(in the rows, 128 means zero)
T: rows in a few groups, each row roughly a mix of its group's directions:
T (144 x 10):
[[126 123 128 114 105 107 116  61 120  94]
 [163 173 115 109 135  75 144 128 141 131]
 [148 174 117 149  97  86 143 144 154 119]
 [134 158 139 137 123 143  71 118  83 145]
 [153 145 126 153 128 173  90 105 122  89]
 [145 189 135 100 126 138  95 103 135 108]
 [123 156  87 109 105  71 120 113 135 139]
 [ 92  93 115 116 140 113 100  77 127 107]
 [162 175 115  88 129 118 105 107 111 150]
 [151 148 115 163  87 157 129 108  86 121]
 [101 181 117 139 145  84 135 148 150 128]
 [124  90 131 128 144 168  86 166 118 108]
 [ 85 122 138 119 188 111 109 148 116 140]
 [143 146 144 177  97 140 120 135  89  96]
 [109 137 117 122 133 147  84  89 125  77]
 [180 124 107 147  91 167 139 110 122 117]
 [127 121 105 128 115  74 152 163 129 167]
 [134  76 116 108 112 113 108  77 143 137]
 [115  98 132 123 135 150 117  70 129  84]
 [150 168 112  89 139 104 149 170 143 136]
 [110 177 106 109 137  90 161 153 138 136]
 [103 100 153 130 138 159  90 161  92 120]
 [161 185 110 134 121 103 136 164 140 139]
 [102 170 116 125 139 128 178 158 158 122]
 [127  91 122 108 140 104 170 123 168 162]
 [135  58 133 125 138 131 142 151 163 132]
 [124 150  98 111 125  80 166 109 160 143]
 [127  65 122 121 113 155 127 125 166 103]
 [113 117 112 113 138  87 159 117 185 136]
 [120 114 129 105 121 168 124 113  66 105]
 [147 175 109 125 116 174  92 127 107 138]
 [166 142 122 170  85 104 152 110 112 129]
 [105 153 144 122 158 145  83 106  92 103]
 [169 183 120 148 124  93 140 108 124 131]
 [161 116 143 178 129 113 146 120  99 168]
 [161 128 178 165 130 102 112 136 106 104]
 [ 94 131 131 143 147 100 158  86 159  98]
 [ 96 134 132 100 142 116 113  66 104 139]
 [ 99  83 158  97 125 155 103 155 140 138]
 [ 91  91 142 113 154 164  90 147 129 129]
 [113 121 134 159 118  74 158 155 148 156]
 [108  82 153 163 112 125 139 174 116 133]
 [165 122 150 154 114 149 100 172  95 118]
 [ 86 102 137  95 164 140 147 148 162 128]
 [127  89 155 145 144 117 124 138  72 158]
 [170  98 144 141 111 174 130 162 110 134]
 [ 71 153  99 137 140 123 149  91 139 142]
 [125 103 163 119 119 162  99  86  96 115]
 [102 152 123 126 154  91 168 155 159 146]
 [ 89 142 120 136 147 121  77 135 125  82]
 [132 147 132 118 132 155 122 201 149 131]
 [157 160 110 122 113 101 151 169 162 107]
 [175 157 128  90 125 100 105 118 127 161]
 [131 145 128  89 105 103  98  80 110 150]
 [ 74 149 108 153 156 128 147 141 160 111]
 [175 142 167 107  98 146 117 138  96 116]
 [ 91 110 130 148 184 114 161 140 145 124]
 [ 93  82 112 116 145  94 152 115 154 148]
 [146  75 136 160 118 117 109 106  91 147]
 [173 148 138 133 119 109 118 180 114 159]
 [108 147 126  82 155  93 118 141 140 171]
 [ 66 143 157 124 141 128  86 132 136 123]
 [127  88 151 149 128 177 110 147 113  94]
 [113  88 137 154 116 152  88  93 101 143]
 [100 127 111  92 154 122 149  76 155 124]
 [151  83 138 163  98 118 151 155 107 146]
 [130 132 112  97 139 101 183 143 169 121]
 [141 125 115 144 155 172 148 181 138 149]
 [124 116 138 114 141 180  76 105 112 114]
 [125  90 133 166 112 165 111 106 119  88]
 [145  86 120 148 121 138 155 159 131 180]
 [117 153 112  97 131  74 138 105 146 164]
 [168 144 126 132 103 121  70 101 109 129]
 [130 104 152 116 115 115 116 182 109 172]
 [135  95 103 127 121 117 128 191 154 148]
 [162 127 129 125 124 172  94  81 125 103]
 [114 181 135 118 133 126  95  88 100 110]
 [146  96 144 168 109 146 115 166  92 115]
 [127 166  91 112  96 103 129 157 165 120]
 [155 127 128 173  77 106 156 146 128 122]
 [119 142 109 108 147  79 165  95 146 106]
 [109 116 140 136 143  84 142 172 167 151]
 [163 126 113 165  95 107 140  88 103 146]
 [101 126 102 119 123  91 137  75 129 164]
 [156 129 122 120  93  88 177 137 149 147]
 [ 89  90 133 119 138 126 173 168 133 112]
 [135 187 124 119 110 134 101 105 144  89]
 [101 152 144 106 141  94 131 183 152 140]
 [123  87 141 116 125 176 111 132 150  84]
 [129 113 156  91 160 131  96 114  86 105]
 [ 84 115 176 108 128 158 109 153 142 137]
 [164 137 118 154  99 122 155 180 150 133]
 [ 88 177 113  85 140 128 135 145 149 127]
 [157 107 148  93 149  96 138 127 148 175]
 [116 140 118 110 137 123 183 153 179 129]
 [138 167 141 127 161 134  97 176  99 125]
 [ 97 177  99  92 121 110 133 142 155 143]
 [125 127 168 146  97 168  88 119 102 136]
 [114 162 104 104 138  93 173 132 159 113]
 [129 161 112 149 127  92 173 126 137 171]
 [165 150 115 114 115 151 110  71 109 119]
 [183 155 118 127  93 161 113 130 103 133]
 [119 143 111 168 119 152 119 179  93 115]
 [ 99  91 133 137 118 152  90 165  93 125]
 [142 126 144 123 110 137  76 117  88 169]
 [107 162 151 115 134  76 164 141 146 142]
 [142  58 133 159 118 118 132 116 113 148]
 [160 159 120  84 119 126 104 105 106 165]
 [ 82 127 132 112 172 130 105  98 109  98]
 [120 106 112 122 134  93 185 115 161 148]
 [117 110 149 100 149 161  83  97 101 117]
 [161 165 112 122 111  87 173 125 141 118]
 [130 115 146 127 111 125 122 195  99 157]
 [157 170 116 103 138 137  91  85 115 123]
 [ 63 130 139 145 151 119  88 117 129 136]
 [ 99  85 139 155 109 141 159 171 117 127]
 [ 80 129 178 134 139 165 141 113 138 141]
 [141 169 144 145 115  65 123 118 110 136]
 [ 98  72 126 122 112 152 119 164 141 152]
 [141  70 120 140 118 178 130 137 128 153]
 [129 130 152 155  71 107 132  90 121 152]
 [150 135 138 167 120 161  83 113 105  99]
 [ 94  90 137 164 126 116 167 158 146 115]
 [143  97  65 153 120 136 108 105 132 116]
 [158 117 123  93 111 144 120  69 133 153]
 [100 112  97 120 125  76 168 124 139 150]
 [130 116 121 101 118 149 121  75 179 118]
 [128 117 108 159 120  98 190 143 151 129]
 [113 168  94 108 124  81 158 131 151 132]
 [134 100 156 157 128 175  95 139  96 115]
 [104  90 142 122 139 159 145 181 139 107]
 [119 180 147 175 100 137 106 132 120 142]
 [147  74 136 129 136 130 136 172 116 167]
 [143 132 105 162 106 136 155 188 141 130]
 [158 115 148 176 110 177 117 145 130 121]
 [152 132 126 171 113  96 116 146  81 153]
 [143 112 106 113  90 129 112 138 185 100]
 [139 145 121  77 156 169  93 129 140 119]
 [ 99 122 132 135 161 158  79 168 120 134]
 [160 132 139  96 104 167  79 117 117 117]
 [ 70 128 128 184 129 118 127 117 112 133]
 [171 138 132 139  90 164 113 159  96 132]
 [137  84 154 107 141 152  92  86 115 134]
 [170 150 112 148 113 100 162 103 159 110]]

which group is each row in? (one row of each group first):
[124  91 136 185 111 152 121 150  99 132] : <96>
[183 168 111 116  97 134 126 113 103 141] : <33>
[128 197 156 136 122  93 134 138 119 129] : <89>
[102 169 127 138 122 112  88 105  87 107] : <132>

[124 112 120 149 139 196 144 160 116 117] : <132>
[111 125 146 106 139 187 103 103 144  99] : <96>
[151 116 117 130  98 107 169 164 155 162] : <89>
[107  93 130 131 112 156  73 130  98 110] : <96>
[ 94 130 122 175 126  94 172 144 126 110] : <33>
[134 169 143 157 113 136  97 127  83  98] : <132>
[106 175 108 117 165  87 133 116 153 127] : <33>
[152 143 113 120 105  85 186 139 123 137] : <33>
[101 176 129 113 146 104 120  77 130 115] : <132>
[160 141 113 156 113  87 138  81 125 154] : <96>
[112 107 128 181 134 122 147 170  91 133] : <132>
[114 123 109 167 129 106 188 105 139 116] : <96>
[139  77 131 153 120 124 165 141 148 168] : <96>
[122  63 120 127  96 156 114 106 139 135] : <89>
